Some points, each followed by its number:
tensor([ -9,  21,  -6,  -6, -29, -38,  -8, -11,  27,  10,  14, -15, -12,  20,   2,   0, -15, -38, -22,  11,  -2, -21,  20,  25]) 0
tensor([-17,  25,  -6,   1,  13,   9,  -2,   5,   7, -28, -19,  -2,  -9,  -5,  19,   5, -14,  20,  23, -14,  22,   7,  -3,  -9]) 1
tensor([-25,  -1,  21,   9, -20,   0,  -1,   5,  13, -17,   7, -13, -14,  20,   7,  18,  -9,  -8,   0,  12,   6,  17,   9,   2]) 2
tensor([ -6,   7,  -9,   8,   7,  15,  15,  15,   6, -21,   5,  -3, -18,   4,  -5,  14, -21,  13,  -2,   3,  16,   3,  -2,  -1]) 3
tensor([ 11, -24,  10,  -6,  10,  30,  21,  31, -17,  -8, -12,   7,  -9,   2, -12,   7,  14,  20,  -5, -12,   5,  27,   4, -14]) 4
tensor([-27,   1,  16,  -2,  -2,  16,   7,  24,  13, -37, -37, -31, -16,  21,  68,  31,   5,  54, -13, -16,  83,   6,  83,  38]) 5
tensor([ 19,  -8, -20, -15,   8, -13,  13,   9, -20,  26,  -7,  24,  30, -25, -13, -11,   3,   1, -19,  12, -14, -21,   1,  -2]) 6
tensor([  3, -36,  37,  -1, -11,  17,  -8,  14, -12,   1, -15, -12,   6,   2,  14,  10,  15,  -5,  -8, -11,   1,  25,  36,  20]) 7
tensor([  6, -15, -14,   4, -21, -21,  14,  22, -24,  42,  23,  22,  26, -21, -13,   0, -24, -10, -32,  36, -20, -38,  20,   4]) 8
tensor([ 23,  -8,   1, -39,  39,  26,  21,  51, -12,  -9, -53,  17,  11, -27,  -7, -17,  35,  29, -38, -68,  38,  19,  48,   8]) 9
tensor([-6, 11, -6,  0,  0, -6, -3, -7,  4, -7,  2, -4, -4,  3,  3, -1, -7,  2,  3,  3,  0, -7, -5, -3]) 10
tensor([-10,  -5,  16,   1,  10,  17,  11,  19,  -5, -15, -16,   5, -11,   2,  -6,  12,  -6,  16,  10,  -5,   2,  16,  -4, -19]) 11
tensor([ -9,   5,  -2,   1, -11, -22,  -9,  -9,   6,  17,  -6,   6,  25, -10,  20,  -9,  -8,   3,   7,  10,   0, -18,  13,  -7]) 12
tensor([ 18,  -8, -23,  -5,  -4, -14,   6, -13,  -3,  29,  15,  15,  16,  -9, -16,  -6,  -5, -14, -12,  17, -23, -25, -12,  -4]) 13
tensor([  3,  -8,   2,   4,  -8,  -5,   2,  -3,  -1,  12,   8,   4,   4,  -1,  -2,   1,  -2,  -4,   0,  12, -12,  -6,  -4,   0]) 14
tensor([-22,  18,  -3,   7, -13, -16,  -9, -21,  20,   4,   6,  -8,   4,   6,   5,   2, -19, -14,   7,  10,   2, -13,  -1,   2]) 15
tensor([ -5,  18, -24,  11,  25,  31,  27,  27,   9, -41,   6,  -1, -28,   6,  -8,  20, -36,  35,   1,   0,  41,   4,  -6,   4]) 16
tensor([ 18, -29,  -1,  14, -27, -16,   1, -13,  -9,  52,  32,  17,  20,  -5,  -8,  -6,   1, -17,   1,  41, -43, -31, -16,   2]) 17
tensor([-19,  22,  34, -12,  -5,  10, -22, -46,  29, -49,  20, -52, -80,  50, -19,  40,  12, -60,   2,  -4, -24,  82, -43,   8]) 18
tensor([  1,  31,  -9,   0,  11, -17, -13, -35,  23, -14,  16,   6, -37,  13, -31,   6,  -8, -52,   5,   0, -40,  15, -63, -11]) 19
tensor([-25,  60, -37,  -2,   4, -38, -12, -37,  27, -23,   5,  -6, -21,   4,  18, -11, -29,   5,   7,  12,   6, -43, -29, -18]) 20
tensor([ 22, -26,  23, -13,  24,  39,  18,  39, -18, -21, -23,   5, -21, -10,  -8,   5,  27,  24,  -2, -36,   6,  44,   0,  -8]) 21
tensor([  9, -16, -16,   2, -15, -24,   3,  13, -25,  46,  21,  29,  39, -24,  -4, -11,  -7,  -1, -28,  22,  -8, -46,  18,  10]) 22
tensor([  1,  12,  -2,   8, -10,  -5, -12, -23,   3,   5,   8, -16,   4,   9,  18,  -9,   6,   2,   9,   3,   8,  -8,  -6,  19]) 23
tensor([ 16,   6, -12,  -3,  -1,  -8,   2,  -1,  -4,   8,  -3,  -2,  -6,  13,   2, -23,  16,  -3, -17,  -7,  13, -16,  13,  29]) 24
tensor([ -3, -23,  13, -11,   8,  29,  23,  42, -15, -25, -28,  -6,   0,  -3,  24,  12,   4,  39,  -1,  -3,  43,  24,  44,  -4]) 25
Which two points above are nearest to each new point by angle? Their numbers follow each, nearest first.
tensor([-11,   5,  20,  -3,  -1,   5, -10, -19,  17, -28,  11, -25, -39,  30, -18,  26,   5, -38,   1,   2, -19,  45, -26,   0]) --> 18 19
tensor([ -4, -27,  13,  -1,  -2,  11,  25,  33, -17,   2,  -4,  17,   0,   2, -26,  19,  -9,   5, -21,  14, -17,   4,  11, -20]) --> 4 11
tensor([  9,  34, -19,  26, -27, -23, -33, -74,  22,  16,  29, -42,  13,  25,  47, -38,  20,   2,  31,   2,  27, -30, -21,  66]) --> 23 15
tensor([ -2, -21,   3,   3,   3,  16,  17,  16, -14,  -3,   7,   9,  -4,   6, -27,  11,  -1,   3, -13,  14,  -5,   8,  -2,  -9]) --> 4 11
tensor([ -1,  -3,   0,   5, -10,  -5,  -3,  -5,   1,  10,   4,   0,   9,  -1,  12,  -5,  -4,   6,   3,   6,   3, -16,   8,   5]) --> 12 22
tensor([  1,  10,   1,   1,   3,  -5,  -5, -12,   8,  -2,   7,   0, -12,   2, -14,   1,  -5, -18,   4,   2, -19,   4, -24,  -6]) --> 19 18
tensor([  0, -13,  14,  -1, -10,   5,  -2,   4,  -4,   0,  -5,  -7,   1,   3,   7,   6,   5,  -5,  -6,  -2,   2,  11,  19,  11]) --> 7 5
tensor([-16,  11,  36,  -2,  -7,  19, -19, -44,  30, -47,  23, -54, -70,  64, -39,  46,   7, -65,   6,   1, -24,  82, -49,   9]) --> 18 19
tensor([  1, -10,  20,  -2, -12,   7,   1,   5,  -3,   2,  -7,  -8,   5,   4,   9,   5,  10,  -7,  -6,  -4,   0,  15,  22,  16]) --> 7 5
tensor([ 38,  16, -30,  -7,   4, -11,  10,   7,  -7,   6,  -3,  -6, -22,  32,   1, -43,  36,  -2, -56, -28,  41, -26,  39,  73]) --> 24 9
tensor([ -7, -10,   1,   9,   2,  21,  10,   3, -11,  -6,   3,  11,   5,  -4,  -8,  11, -12,  19,  22,  17, -11,   2, -19, -32]) --> 11 4
tensor([ -4, -23,  15,  -8,   6,  28,  22,  37, -16, -16, -22,  -9,  -3,   2,  15,  12,  11,  37,  -3,  -4,  35,  20,  34,   0]) --> 25 4
